One hidden turn or mirror swaps the rows below in pairs. Which row is each named row swapped with?
The rows were stretched afterwards, more along some directions than others.
Semus: [-32  31  18  20  10 -14   9  25   4   2 -49 -53 -41  15 -62  12   2 -42
  19  22 -42]
pob: [-38   9   5   6  20  -2   8   9 -26  -5   4 -23 -16 -11 -29  17   7  -7
  27  16 -36]
Forof: [-33   1  13  17  13   5 -10  15   1  17 -39 -10 -22 -12 -44  -6  -2 -22
  39   9 -53]
Bek: [-22  -5  12  13  13 -32 -40   2  46 -19 -50 -52 -12   9 -36 -25  -1 -26
  37  27 -26]
Zeze: [-10  12   6  -2  24 -18   1  11 -14   1   0 -27  37  -3 -28 -11   9   2
  18  19 -40]
Revo: [-13 -19  -1  15 -10  -7 -16 -10  15   8 -30 -17 -39   5 -10   4   5 -13
  10  23 -22]
dun: [-55  35   8  21  17  10   1   6 -17 -11 -12 -18 -25   9 -45   4   2 -28
  14   7 -29]
Toku: [-20 -11  -3  26  -9   5 -21 -14   6  15 -34 -16 -38  -1 -26   1   4 -20
  10  21 -33]
siles: [-24  26  27  32  20  16 -34  10  16  16  -6 -41 -31  33 -29 -41  -2 -10
  13  11  -8]
Tozit: [-33   7  15  26  -1  14 -16  14  -9  17 -31 -13 -21 -12 -47  -7  -3 -19
  35   1 -56]
daf: [-35   9   6  34  26   9  -5  16  24   4 -20 -44   0  16 -49 -36 -10 -29
   5   6 -37]
fidu: [-15  29   0  12  -5  22  -5  16 -42  -5 -19 -21  -1  -9 -57   2  17  -6
  14  -1 -60]
Boban: [-11 -14   1  23  -5   4 -21 -11  14   8 -39 -11 -31   1 -20  -2   4 -16
  13  21 -28]
fef: [ -5  22  16  13  25   2  15  31  12 -18  -6 -44  16  22 -14 -32   9  -1
  -4  21  -8]
Sina: [-21   0  23   3  23  -9  19  31 -14 -28 -21 -37 -14 -21 -35   9  16  -8
  15  17 -26]
San: [  2   3   4   5  15 -28 -20  17  15   8   8 -36 -14  16  -8 -12 -12 -10
  27   3 -19]
pok: [-11   1  20  19  21  18  -8  21  41 -19 -69 -12   8 -17 -40 -25  12 -38
  11  32 -24]
kapev: [-40 -12   9  24  22  11  -8  17  30  10 -39 -39 -21  -1 -39 -29  -8 -24
   8  16 -22]
Liba: [-30  -1   5  33   2   8 -15  15   2  24 -31  -4 -21  -3 -47  -2  -6 -32
  22  13 -36]
bisa: [  5  21  -4   6 -13  21 -12  40  -9   2 -25  -6  -7  25 -12  11  -5 -29
  -6  -3  -7]
nerif: [-17  33   7  20   7  15   7  21 -21 -22  -1  -6  -1  16 -30  -9   9 -24
 -21   6  -8]
fufan: [ -4  24  -4   6   8  -7 -16  22  26  10 -56 -40   7  18 -40  -7  -9 -32
  26  12 -42]
Loke: [-10  24   4  34  -9   7 -25  19  -1  12 -42 -28 -39  18 -37  -7  -4 -43
  20  -5 -34]
fusat: [-32  26  11  23  36  15  25  32 -10  11  -9 -33  -5   1 -41   4   7 -11
  18  14 -34]
gula: [-28  13  28   5  29  10 -22  25  22  -4 -52 -44 -12   6 -24 -15   5   2
  28   9 -17]
tisad: [-13  11  10   0   5 -18  -3  14 -14  -6  -4 -29  19  -5 -24  -2   9  -2
  17  26 -42]
kemem: [  1  -9   3  10  19 -16 -13  12  41  -9 -50 -34  13 -10 -34 -18   6 -38
  23  40 -39]
mapi: [-13  16  10   9  11   0  -9  14 -21   1  -8 -24  23 -10 -32  -8   8  -6
  16  21 -47]
zag: [-42  31  22  29  25  28  -1   2   8 -11 -15 -30 -17  -6 -38 -27  14   0
  18  13 -24]
rol: [-42   3   4  33  36 -10   9  22  25  -5 -10 -50  -3   2 -53 -26  -4 -35
   4  15 -33]
fovit: [-23  13  14  33  23   8   7  20   5 -24 -35 -35   4 -27 -47 -21  27 -32
  23  21 -39]
Zuluv: [  3  25 -12  -3  22 -42   2  21   1  -7  -1 -33   9  22 -25   6   2 -20
  12  11 -29]
vot: [-30   3  -8  26  20  -6  -8  15  17  12 -24 -32  -4   6 -44 -14 -10 -32
   4   3 -35]
zede: [ -9  42 -12  18 -38  -6  -8  13 -12   6 -33 -19 -20  31 -29  16 -17 -41
   4  -2 -45]
zanu: [-20  22  13  16  34   6  22  32  -3  15 -23 -40  -8  -7 -35   7  12 -18
  27  18 -41]
modo: [-33   3  15  26  19   2 -15  24  29   0 -12 -42 -27  19 -34 -38   1 -11
   4  28   1]
sekep: [-34  26  18  21  26   9  16  28  -5  21 -18 -37 -37   5 -36  11   2 -17
  22  13 -26]
tusa: [-18   2   9  26 -17  12 -41  -8  24 -10 -48  -1 -18  -3 -30 -21   9 -21
  12  20 -15]
pib: [-25  19  -5  41  -5 -12 -12  17  33  13 -33 -45 -43  20 -45   2   1 -62
   5  25 -28]
Rakir: [-55   4  12  23  42   5   5  13  17  -1 -15 -46   4  -2 -56 -32  -3 -12
  18  15 -38]
bevod: [-32  14  -5   3 -13   1 -19  18 -30   0 -14 -13 -33  -4 -31   6   5   3
  25  -2 -38]
Foti: [-21  16  18  18  37   9  13  35  -4 -18  -4 -31  15  10 -26 -21  26 -18
  -5  29  -2]
Kalib: [ -2  10  15   5  -3   5 -22  15  16 -21 -43 -33   1  10 -21 -26 -11 -23
  10   3  -2]
nivo: [-15 -20   3  14  -3  -9 -10 -14   8  19 -27 -13 -34  -2 -21   5   5  -9
  16  21 -22]
busik: [ -6  15   0  13 -10  22  -3  42  -4  -2 -25 -12 -19  22 -11  12   2 -26
  -7  10  -3]
Nomu: [-18  -5  -1  21  -5   0  -9 -15   7  10 -19 -12 -31   4 -21   4   6 -16
   7  21 -27]
tiz: [-16  18  13   4  14 -14  -4  12 -16  -7  -7 -33  25 -11 -34  -6   6  -3
  19  21 -49]
Tipa: [ -9   5  18  30  -1  25 -10  20  36   4 -44 -21 -13   2  -6 -21   3 -13
   1  16 -10]
durap: [ -6  20   0   3   3 -12 -16  14  22  18 -47 -46  -8  22 -33  -1 -17 -28
  29  11 -34]
darop: [  0  17  -5   5  -6 -20 -25  13  33  22 -61 -36 -16  17 -31   0 -21 -37
  30   9 -41]
Girap: [-20  14  20  25  14  16 -11  28  13 -11 -34 -57  10  -6 -46 -32   2 -13
   9   8 -24]
lipov: [ -4   0 -12  15   6 -16   1  15   0 -13  -5 -32  17  -6 -51  -4   7 -17
  24  20 -50]
zok: [-14   6   8  -2 -37 -12 -28  -5  -1   3 -43 -23 -41  -6 -13  10  -1   6
  38   7 -34]
kuz: [-10 -12  11   5   2 -14 -14   5  16   1 -23 -17 -23  -1 -23   7   5   2
  24  27  -4]
gubu: [-23  -8   4  18  -6   5 -28  15   5   9 -40   0 -17  -6 -36  -4  -8 -25
  34   4 -39]
non: [ -2  18   7   1   9  -5  -5  11 -13  -3  -6 -12  31  -1 -23  -6   8  -6
  13  20 -41]
Riv: [-53  11   8  23  12  10  -8  19 -18  15 -23 -19 -18 -14 -53  -6   3 -19
  36  11 -56]
veli: [-20  17  -6  26 -20 -24 -20  18  34  10 -44 -49 -47  20 -31   9  -5 -56
   8  23 -28]
dat: [-18 -12   2   1 -30 -14 -29  -6  12   1 -56 -23 -48  -5 -23  13   4 -25
  16  17 -15]
Lelu: [  7  48  10   5  -2  19 -10  21  -8 -15 -35  -6  17  17 -34 -19  -2 -22
  14   3 -33]

veli pairs with busik
rol pairs with gubu
Liba pairs with vot
gula pairs with Semus
Nomu pairs with non
Bek pairs with Sina
Tipa pairs with zede

